Rotation paths and how fast each direction turns (degrees each step)
Each turn is a multiple of 5 degrees from 10 to 175, or 0.
Each row of a path follows its step; steps can be skipped.
Rotation 1:
step 4: -0.680 -0.345 2.551 1.734 3.390 1.631 1.320 0.123 -0.176 0.372 -1.286
 0.165 2.026 2.561 3.793 0.580 -2.378 4.922 -1.754 2.175 -0.623 -2.563
 -1.495 -3.418 3.435 0.143 -3.587 1.089 -2.514 -5.618 -1.842 -0.307
 1.062 -0.678 -1.525 1.289 -1.272 -4.699 -1.722
step 6: 1.685 -0.113 0.704 1.747 -1.079 -5.618 4.695 -0.076 0.207 -0.669 -3.688
 4.559 1.696 -2.104 2.161 2.523 1.634 0.068 2.902 -1.425 0.855 -1.503
 0.158 0.971 2.112 1.215 -3.725 -1.409 -1.870 -4.251 3.265 0.616 -0.818
 0.303 0.792 -2.194 -2.463 0.359 -3.526
step 7: -0.470 -0.941 2.726 1.617 -3.495 -1.223 1.808 4.735 1.841 2.663 -2.579
 5.232 2.313 -3.028 1.677 -0.988 -0.231 -0.236 -0.276 -1.266 2.955
 -5.969 -3.505 0.045 -0.251 -2.049 1.537 -1.793 -1.932 -2.638 1.490
 0.473 2.137 -1.972 -0.625 -1.851 -1.280 -0.227 -0.674
step 10: 2.101 -1.802 1.310 1.345 1.591 -0.641 -0.397 -0.196 -0.753 -0.577 -0.475
 -0.002 3.551 0.653 0.082 -2.109 -1.615 6.333 2.218 -0.986 -3.676 -2.149
 -1.676 -6.414 0.848 -1.326 0.909 1.658 -0.036 -6.217 -1.020 3.361 0.725
 -1.462 -1.377 0.274 -0.713 -2.055 1.909
step 11: 3.992 0.365 -0.256 1.096 1.755 -1.040 2.079 -3.076 0.671 -3.745 -1.570
 1.695 2.298 -1.320 0.595 -1.720 2.083 5.295 2.863 -1.236 1.152 -0.485
 -0.133 -0.415 2.216 -0.359 -3.404 1.683 0.452 -5.500 0.525 1.063 0.005
 -1.026 -2.626 -2.157 0.669 0.031 -5.926
step 14: -1.475 -0.529 4.375 -4.362 -3.251 0.149 1.525 0.285 1.979 0.000 1.812
 2.198 2.598 0.568 0.891 -0.734 -3.357 2.627 -1.769 -0.938 1.228 -5.599
 -1.345 0.107 -0.259 3.735 -1.246 -0.829 0.902 -4.055 2.550 -2.273 0.351
 3.228 1.099 -1.311 -2.126 2.270 -3.189
step 18: -2.023 -0.861 -1.274 5.337 -2.460 -2.803 5.164 1.225 -1.453 -0.539
 -3.503 -1.758 4.826 -2.481 2.801 -0.095 -0.015 0.900 2.764 0.844 -0.186
 -1.265 -1.050 -2.109 -1.047 -1.773 -0.279 2.133 -1.252 -3.372 1.095
 -0.677 -0.978 -2.005 0.438 0.081 -1.934 1.023 -4.921
step 20: -0.511 -0.734 2.958 -1.774 -3.213 -0.843 -1.962 4.689 -0.343 2.120
 -0.791 1.885 3.374 2.342 2.527 4.550 -0.574 2.591 -0.860 -0.751 1.387
 -6.206 -2.629 0.254 -0.202 0.041 1.260 0.987 -2.617 -4.506 2.864 -0.892
 2.524 1.192 -0.687 -0.748 -0.760 1.104 -0.116
Directions:
-0.587 0.468 -0.563 -0.352 0.669 -0.474 0.458 -0.060 -0.626 -0.934
 -0.709 -1.904 -0.082 0.523 -0.839 -0.587 0.928 1.257 0.188 1.079 0.557
 0.556 1.422 -0.772 0.354 -0.958 0.124 -0.592 -0.697 -0.937 -1.160
 -0.129 -0.219 -1.018 -0.398 -0.057 -0.455 -0.936 -0.630 -> 55
-0.417 -0.474 0.501 -0.541 0.805 1.276 0.292 -0.011 -0.986 0.130 1.898
 -1.146 0.411 -1.102 -0.459 -1.492 -0.437 0.178 0.317 -1.335 0.096
 -0.289 0.933 0.668 -0.987 1.093 -0.337 0.452 -0.662 0.039 0.740 -0.209
 -1.004 0.159 0.011 0.277 0.218 -0.485 -0.946 -> 25
-0.475 -1.008 -0.815 1.125 -1.310 0.329 -0.377 0.609 1.037 -0.995 0.528
 -1.291 -0.750 0.116 0.012 -0.292 0.111 -1.021 1.563 0.122 0.111 1.011
 -0.860 0.564 0.833 0.338 -0.582 0.589 0.424 -0.502 -0.703 -0.952 -0.671
 1.203 -0.465 -0.544 -0.795 -0.084 -0.433 -> 110
1.128 0.745 0.070 -0.163 -0.214 -0.586 -1.176 0.271 -0.430 -0.139 0.871
 1.852 0.967 -1.166 -0.793 -1.361 -0.855 -0.228 0.546 0.587 0.878 0.593
 0.984 -0.446 1.243 -0.025 0.719 0.249 0.103 0.003 -1.121 0.561 0.145
 0.873 0.081 0.085 -1.070 -0.273 -0.190 -> 20
-0.976 1.346 -1.099 0.574 0.602 -0.147 -0.434 0.567 0.880 0.286 0.531
 0.788 -0.754 0.308 0.995 0.048 -0.741 1.078 0.807 -0.871 -1.091 -0.357
 1.324 0.582 0.109 0.747 -0.388 0.179 0.236 -0.177 -0.679 -0.582 0.019
 -1.352 1.405 -0.987 -0.733 -0.049 0.501 -> 175
-0.382 0.316 -0.787 -0.410 -0.235 0.060 1.664 0.423 0.548 0.428 -0.334
 0.268 0.265 -0.665 0.103 -0.558 0.443 -0.496 0.639 0.274 1.206 -1.360
 -0.366 0.040 0.506 -1.455 0.523 0.177 0.941 1.643 0.261 -0.100 -2.131
 -0.629 0.964 -0.117 -0.147 0.059 -0.441 -> 65
0.060 -0.473 -0.324 0.823 0.473 -0.448 1.203 -1.062 0.452 0.371 -0.655
 -1.092 1.321 1.289 -0.445 -0.666 -1.563 -0.948 -0.507 0.185 -0.638
 -0.100 0.878 -0.324 0.081 0.361 0.358 -0.101 0.740 0.397 0.565 -0.520
 0.844 1.090 1.451 0.471 -1.079 -0.648 0.134 -> 85
